Named turns come first, each shown by rows before and after it. Which turns, in which order, take the first row of each pair that follows to the second? Write the first one first, as in the answered first pair.
k616 (before |-> after):
[-.05,-.20,-.07,-.23,.02,.09,-.14,.03,-.11,.31,-.12,.16,-.07,-.03,-.06,.11,.16,-.14,.11,.18] |-> [.06,.08,-.02,-.32,.30,.02,-.11,-.03,-.12,-.17,-.18,.10,-.02,.09,-.13,.02,.00,-.18,-.11,.16]
[-.17,-.10,-.11,-.08,.11,.06,-.07,-.02,-.03,-.16,-.09,-.06,-.18,-.03,-.12,-.08,.14,-.01,-.02,.02] |-> [-.17,-.08,-.10,-.06,.00,-.04,-.07,-.04,-.11,-.18,-.07,-.11,-.14,-.06,-.17,-.05,.04,.08,-.08,-.01]
[-.11,-.17,-.11,-.12,-.05,-.04,.04,-.04,.01,.24,.07,-.02,.05,.11,.11,.01,-.01,-.01,.02,.18] |-> [-.05,-.02,-.09,-.18,.18,.00,.06,-.04,.04,-.01,.00,-.01,.06,.19,.11,-.08,-.03,-.12,-.06,.20]
[.00,.07,.04,.08,-.22,-.16,.02,-.02,-.07,-.06,.05,-.03,.05,-.07,-.10,.07,-.16,.16,-.10,-.08] |-> [-.06,-.11,-.01,.11,-.10,.08,.02,.07,.11,.26,.01,.13,-.05,-.05,.05,.00,.16,-.02,.14,.01]
k813 (before |-> after):
[.11,.00,.05,-.01,.01,-.14,-.01,-.03,-.09,-.18,-.03,-.08,.12,-.05,-.08,.07,-.10,-.04,-.05,-.06] |-> [.07,-.12,.02,.11,-.15,-.11,-.05,.05,-.07,.05,-.04,-.01,.12,-.11,-.04,.11,-.05,.01,.07,-.08]
[.14,.09,-.01,.15,-.03,-.09,-.05,.22,.09,.07,-.08,.03,.02,-.05,-.04,.02,-.03,-.01,.11,-.23] |-> [.09,-.05,.00,.02,.07,.02,-.04,.16,.14,.21,-.05,.06,-.06,-.03,.03,-.02,.11,-.16,.19,-.13]
[.08,-.01,.06,.10,-.07,-.02,-.11,.03,-.09,-.26,.04,.00,.07,-.01,.04,-.05,-.13,.10,-.05,.02] |-> [.05,-.15,.03,.16,-.18,.03,-.11,.08,-.07,-.01,.06,.06,.03,-.04,.11,-.04,-.02,.11,.09,.04]
k421 (before |-> after):
[.19,.24,.05,.26,.38,.27,-.05,.26,.23,-.24,-.15,.12,.05,.12,.11,-.08,.09,-.18,.07,.02] |-> [.16,.20,.01,.49,-.29,-.09,-.10,.28,.00,-.12,-.06,.00,.21,-.08,-.01,.16,-.23,.21,.00,-.15]
[.00,-.18,.20,-.37,.22,.10,-.08,-.14,.10,.02,.06,.01,-.15,.02,.06,-.02,.22,-.15,.04,.15] |-> [.12,.02,.18,.14,.17,.16,-.17,.21,.27,.00,-.08,.18,-.03,.02,.10,-.04,.23,-.09,.23,.02]
[-.09,.01,-.01,.07,-.27,-.09,.00,-.04,-.08,.05,.03,.02,.05,-.12,.01,.12,-.04,.09,-.05,-.01] |-> [-.12,-.05,.01,-.20,-.05,-.01,.04,-.17,-.06,.02,.03,-.02,-.03,-.06,.03,.06,.06,-.05,-.10,.11]
[.00,.10,-.01,-.27,.22,.03,.05,-.21,.04,-.11,.02,-.02,-.09,.19,-.06,.04,-.11,-.18,-.12,.11] |-> [.09,.26,-.03,.12,.22,.12,.02,.06,.20,-.15,-.09,.11,.00,.19,.00,-.01,-.08,-.16,.01,.01]
Pairs:
Each pair is 2 to 3 turns apart.
[.05,.18,.01,-.02,.07,-.11,-.02,-.05,-.12,-.37,-.15,-.13,.14,.02,-.18,.02,-.23,.03,-.15,-.03] |-> [-.09,-.13,-.01,-.36,.25,.12,.02,-.19,-.04,-.06,-.08,-.08,-.06,.05,-.07,-.04,.07,-.19,-.03,.16] => k616, k421, k616
[.11,.17,-.09,.18,-.15,.07,.02,.14,.10,-.23,.12,.08,.10,-.10,-.08,.09,-.07,.09,-.18,-.20] |-> [.02,.03,-.06,-.26,.09,.12,.08,-.13,.07,-.25,.19,.00,-.06,-.02,-.08,.05,.01,-.08,-.29,-.04] => k421, k421
[.02,.10,.07,-.14,.33,.09,-.04,.05,.03,-.19,-.02,.00,-.06,.10,.07,-.07,.16,-.13,-.09,.18] |-> [-.05,-.08,.03,-.05,.15,.17,-.08,.10,.07,.16,-.02,.09,-.10,.05,.14,-.04,.30,-.12,.07,.17] => k616, k813, k616
[.07,.06,.01,-.04,.13,.10,.03,.05,.12,-.09,-.07,-.02,.02,.20,.04,-.02,.06,-.15,.02,.02] |-> [.02,-.07,-.03,.08,-.18,.05,-.01,.10,.05,.21,-.03,-.01,.07,.08,.04,.08,.06,-.02,.10,-.03] => k813, k421, k616
[.18,.23,.01,.10,.07,.17,-.05,.15,.02,-.28,-.11,-.04,.03,.04,-.10,.06,-.01,.03,-.05,.09] |-> [.09,.08,.03,-.18,-.08,.04,-.01,-.07,-.17,-.22,.02,-.19,-.02,-.01,-.17,.16,-.10,.09,-.16,.15] => k421, k421
[-.14,-.31,-.05,-.07,-.34,-.05,.05,-.09,-.08,.56,.07,.05,-.05,-.15,.08,-.03,.16,.10,.23,-.03] |-> [.03,.20,.06,-.32,.12,-.25,.16,-.28,-.21,-.36,.04,-.16,.03,.06,-.11,-.12,-.23,.06,-.25,-.04] => k813, k813
[-.11,-.18,-.13,-.05,-.03,.09,.00,-.14,.14,.17,.03,.03,.00,.23,.11,-.11,.07,-.20,.06,.00] |-> [-.05,-.03,-.10,-.03,.13,.09,.00,-.11,.19,-.04,-.02,.03,.04,.30,.11,-.16,.04,-.24,.01,-.01] => k421, k813
[.06,.04,.03,.15,-.15,-.05,-.01,.16,-.18,-.05,.11,.02,.07,-.11,-.08,.06,-.13,.10,.02,-.03] |-> [.07,.07,.07,.02,-.05,-.09,.02,.04,-.23,-.18,.12,-.04,.05,-.07,-.13,.04,-.16,.08,-.09,.00] => k813, k616, k616
[-.04,.04,.10,-.14,-.12,.12,.05,-.10,-.14,.17,.05,-.17,-.01,-.14,-.08,.15,.00,-.02,-.06,.12] |-> [-.01,.14,.13,-.12,.16,.24,.06,-.05,-.03,.03,-.03,-.10,-.04,-.02,-.03,.06,.07,-.17,-.04,.17] => k813, k421
